In the rows, zero is written as 128.
Each named move below is a turn or a mirror, shown by a few rows before and after it. Which moves, in which order, take the first row of each later pair to the second? The first pair is answered.
F (before -> after):
[129 130 170 182 111  93 150 136 126 136  99 155 143 101 115 161 108 153
 134 140 165 127] -> [139  89 123 117 129 109 123  63 128 101 142 130 128 111 160 102 149  78
  94 131 126 141]
[119 102 159 146 101 121 131 107 104 106 141 121 101 126 127 134 134 126
 122 110 141 120] -> [120 105 160 149 101 122 133 109 104 106 139 121 101 125 124 138 133 129
 125 112 141 119]
[118 108 144 102 139 114 106  81 115 113 175 118 164 156 142 100 130  79
  95 143  82 128] -> [105 148 188 165 123 100 133 153 115 148 133 143 178 144  96 159  90 151
 135 152 121 113]
[141  93 125 121 118 115 120  73 124 104 167 149 132 138 153 112 142  89
  71 134 114 133] -> [129 129 168 182 100 101 145 141 124 137 129 173 146 128 108 170 105 157
 108 141 151 121]
S (before -> after):
[123 151 180 168 117  79 139 126 114 149 147 149 163 153 111 190 125 148
 113 157 129 105] -> [135 120  84  78 119 105 140 123 139  99 122 129  65 113 154 142 176 158
 134 112 173 115]
[124 129 132 132 142 132 186 163 101 122  98 128  78 106  92 154 128 147
 117 124 158 124] -> [131 108 119  99 163 137 156 101  97 112 141 107 100 132 115 117 144  77
  81 133 101 132]
[131  92 109 126 106 104 128 121 145 119 121 136 100 101 145 137 158 110
 118 103 133 138] -> [126 103 147 158 109  92 122 115 132 140 139 143 144 121 129 154 136  99
 105 123 107 135]
[113 150 152 143 127 130 133 158 126 145 118 137 134 131 102 146 131 146
 135 116 146 109] -> [121 126 110  91 139 145 119 120 133 121 132 116 108 130 130 108 161 113
 124 104 131 118]
J (before -> after):
[107 142  79 110 141 132 137 127 153 131 133 112 133 117  93 131 115 162
 152 124 134 113] -> [103 144 115 146 134 116 141 128 141 143 147 127 164 128  83 148 101 158
 136 137 129 109]
[124 131 144 138 126 120 118 145 130 138 132 123 145 138 115 139 124 148
 156 135 117 123] -> [126 117 146 146 109 111 131 148 123 122 134 137 131 130 129 141 138 153
 138 126 142 122]
[123 116 125 109 149 151 106 120 176 147 154 114 120 114 162 152 144  75
 142 110  73 121] -> [121 112 165 149 133 134 117 122 159 150 170 141 144 123 159 169 138  73
 117 120  80 116]
K (before -> after):
[143 113 105 104 129 133 123 118 126 123 127 117 103 122 135 129 107 134
 117  99 135 120] -> [144 113 106 106 127 130 126 123 123 123 126 118 102 120 134 133 106 137
 116  99 141 121]
[122 112 123 107 109 122 154 115 135 122 121 131  95 116 137 119 152 127
 130 109 159 133] -> [123 113 117  93 124 127 141  98 140 126 128 116 105 125 139 107 150 109
 131 115 133 136]
[114  84 157  49 111 134  52 106  99 101 187 147  89  80 161 113 128 113
 116 129 139  94] -> [111  84 164  64  94 126  68 128  95  96 174 165  78  69 158 127 129 138
 116 122 171  93]
C (before -> after):
[141 102 136 141 109  95 109 126 127  90 124 144 138 110 139 139 132 162
 117 104 152 159] -> [139 106 135 143 109  96 111 132 127  94 119 145 139 110 135 142 128 167
 123 106 155 160]
[118  85 126 112 110 114 130 107 152 163 138 119 138 106 125 133  91 140
 179 132 126 156] -> [121  80 119 103 112 115 127 102 152 159 142 116 134 106 132 124  97 132
 173 129 123 157]
[127  97  78  83 139 146 147 111 130 112 134 118 108 111 166  90 171 107
 122  92 126 123] -> [127  87 120 123 126 126 153  98 107 114 166 141 145 130 168 100 166  86
  81 107 117 122]
Then:
Between the rows of a pair lie two moves.
[147  97 150 124 133 121 146 128 125 102 144 149 113 123 149 141 113 123
 111 114  76 107] -> [147 104 139 108 145 131 135 128 134 110 138 133 113 126 142 137 107 121
 128 116  60 108]	J, J
[129 144 180 152 103  56 137 126 104 133 131 140 128 133 160 130 120 121
  95 142 165 135] -> [124 166 142 121 115  79 136 158 130 142  86 120  93 111 145 132 110 159
 153 129 180 133]	C, C
[131  96 131 142 117 104 132 114 126 118 153 140 154 147 132 113 126 121
 118  93 124 129] -> [133  96 104 115 122 117 130 116 139 113 139 128 128 136 136 102 134 128
 135  84 130 132]	K, J
[128 140  80  95 112 136 164 159 145 113 102 124  69  95 134 156 140 155
 156 101 176 140] -> [119 172 101 108 131 143 149 168 153 151  92 108 106 108 103 174 104 162
 187 119 140 135]	K, F
[124 143 146 137 131 128 121 127 115 148 130 124 145 149 110 124 110 113
 143 128 109 130] -> [124 139 113 108 134 139 120 133 127 135 113 116 109 133 118 111 123 123
 160 115 124 134]	S, K
[125 128 106 133 129 121 142 139 135 120 110 130 110 109 130 120 133 145
 140 123 146 125] -> [124 133 102 119 147 130 123 119 139 129 117 110 129 120 126 109 127 122
 144 132 108 126]	J, F
[126 122 121 141 144 155 142 129 146 146 131 101 133 142 121 148 138 123
 150 133 100 127] -> [127 120 140 164 131 142 154 138 136 145 133 118 138 141 119 161 138 134
 141 135 116 125]	S, J
[134  96 116 175  97 104 161 135 114 109 160 151 160  91 132 142 140 136
 121 102 170 103] -> [128 137  94 135 148 140 120 126 144 153 142  92 186 109 100 133 102 125
 181 120  96 106]	J, J
[134 103 140 140 109 110 141 115 113  99 160 148 122 124 151 117 140 117
  89 115 140 133] -> [136 113 102  94 134 134 119  99 131 105 152 115 112 125 150  94 138 106
 118 113 110 137]	K, J
[107  99 137 138 135 133 123 106 123 118 150 157 109 135 141 106 177  88
 120 120 120 144] -> [ 98 128 142 157 130 133 137 158 134 138 107 160  98 119 111 138 153 143
 166 117 148 137]	F, C
[119 116 107 122 130 137 145  79 137 122 130 116 108 124 172  87 167 105
 148 126 127 171] -> [119 111 129 154 106 120 167 101 125 114 127 144 103 116 172 107 170 127
 134 122 164 168]	K, C
[133 162 118  99 153 138 104 127 153 150  95  96 122 115  98 124 110 128
 186 129 108 140] -> [133 146 176 153 137 109 111 100 124 148 142 127 176 142 103 136 109  92
 125 151  92 139]	C, J
[138 155 156 129 144 162 130 125 142 180 129 111 135 117 111 135 126 144
 189 124 128 117] -> [145 126 149 133 114 148 156 133 130 142 133 143  99  97 138 132 160 154
 156 103 183 117]	J, J
[123 114 114 153 132 111 117 113 125 159 136 122 164 144  97 105 134 115
 149 171 141 126] -> [123 119 112 150 136 113 117 117 128 161 129 120 163 142  94 107 131 120
 156 170 143 124]	F, C
[127 176 141 129 188 159 105  97 173 154 140  98 172 140  99 124 132 114
 173 141  70 121] -> [129 168 134 120 189 159 103  85 171 146 148  96 169 139 109 114 141 103
 165 137  66 125]	C, C
[134 158 145 177 134 128 105 114 133 140 133 147 147 139 106 173 130 118
 109 143 101 133] -> [143 126 120 156 122 124 112  95 128 103 145 156 114 128 139 152 165 103
  81 124 126 139]	F, J
[122 154 151 168 116 119 155 196 137 132  88 142  98 102 103 177 101 183
 167 126 168 129] -> [130 133 127 104 168 144  94  85 137 134 154  86 150 150 130 110 113  64
 127 151  43 146]	F, J
[116 133 135 146 129 122 134 140 117 137 133 132 145 120 114 133 121 126
 127 138 136 128] -> [121 115 113 123 128 126 132 126 118 119 137 128 126 113 133 114 140 112
 116 127 143 134]	S, C
[141 117 145 181 118  99 141 144  98 135 156 164 116 132 161 102 154 103
 117 121 173 119] -> [141 118 140 180 118  98 144 152 104 135 147 166 109 127 158 105 156 113
 124 119 182 119]	S, F
[137 135 159 158 131 113 132 115 111 157 151 142 172 145 119 138 114 117
 101 147  95 118] -> [139 134 115 131 114 124 155 160 127 134 104 148  97 104 126 141 134 176
 139 114 165 116]	F, S
[130 111 129 130 108 115 147 150 137 116 114 142 100 112 145 131 143 157
 127 106 172 126] -> [120 146 158 148 134 120 125 144 140 164 116 120 159 139 110 145  99 145
 148 136 111 122]	J, J
[110  99 130  85 146 145 126 114 129 125 130 114  96 127 164 115 142 139
 140 121 100 112] -> [102 125 165 122 146 137 132 140 129 154 119 121 127 134 133 146 110 162
 158 137  94 105]	S, C
[119 135 112 100 117 142 125 118 120 131 122 129 102 123 142 114 148 124
 134 137 139 116] -> [115 144 153 141 110 126 131 126 108 147 131 145 135 135 127 136 130 128
 123 151 135 111]	S, K
[132 126 163 162 133 104 137 111 111 131 158 134 172 134 135 135 116 126
 111 155 117 118] -> [137 109 153 156 122 100 146 108 107 111 159 143 150 125 151 128 135 127
  96 145 141 122]	J, S
[135 116 113 177 100 141 121 171 106 162 114 153 107 150 113 135 125 158
 105 156 127 147] -> [140 102  80 131 120 157  99 130 114 152 132 128 101 157 131  99 141 118
  99 154  93 154]	C, S
[114 112 104 116 109 178 118 109 130 136 132 128  86  66 155 102 136 101
 129 138 150 178] -> [110 123 168 176 103 157 122 109 111 161 152 147 146  92 134 129 108  94
 107 165 129 172]	J, J
[141 132 151 154  83 113 145 142 116 106 109 143 135 141 129 156 151 126
 124 137 126 112] -> [146 117 138 132  85 119 139 118 115  92 121 136 128 144 146 136 166 105
 110 134 117 116]	F, K
[134 172  58  83 166 145 112 109 138 159 114  94 112 151 110 147 173 126
 152  99 124 124] -> [137 157  90 105 164 131 105  74 118 160 152 106 152 175 118 143 176  84
 107 113  95 125]	K, S
[119 138 127 108 164 138  95 108 143 159 135  90 163 144 110 126  75 123
 157 154  57 141] -> [131  87 110 119  99 111 153 146 124  89 121 153  73  95 155 130 135 170
 116 105 189 139]	J, S
[123 114 156 160 126 113 134 103  99 132 149 154 171 159 145 135 117  99
  99 142 125 132] -> [125 109 155 160 124 110 137 103  98 125 149 159 162 156 148 134 122 100
  94 141 132 133]	K, F
[131 131 103 108 112 134 130 128 132 120 118 113  90 106 124 125 133 151
 152 108 154 123] -> [132 130  96  92 122 141 119 111 134 119 124 100  96 113 127 111 134 130
 151 111 132 125]	F, K
[144  74 116 102 137 164 129  49  96  94 177 135 118 156 201  83 172  38
  65 139  92 153] -> [119 161 203 221 112 139 175 189 103 170  93 174 150 138 105 197  83 177
 152 161 156 124]	J, S
[103 116 130 131 157 110 119 105 113 145 166 106 143 166 149 101  89  84
  76 151  78 143] -> [110  97  80  88 147 120 130 112 122 114 146 103  80 136 173  82 123 101
  84 121 120 148]	S, F
[120 145  56  84 130 148 120 127 141 140  93 101 139 107 113  92 121 143
 161 127 103 128] -> [114 167 105 140 118 131 135 155 131 163  89 123 172 114  87 128  95 169
 165 142 112 118]	K, J
[126 157 172 182 115 113 163 176 133 134 116 160 126 124 103 165 104 174
 105 129 162 131] -> [140 105 135 129 123 121 141  96 122  89 169 146 112 136 158 105 155  93
  41 120 130 147]	S, C
[122 101 130 177 110  96 122 148 144 149 117 154 103 115 116 161 125 155
 128 148 140 102] -> [129  87  80 121 124 117 107 122 156 132 119 129  70 107 141 125 147 134
 133 134 131 109]	J, F
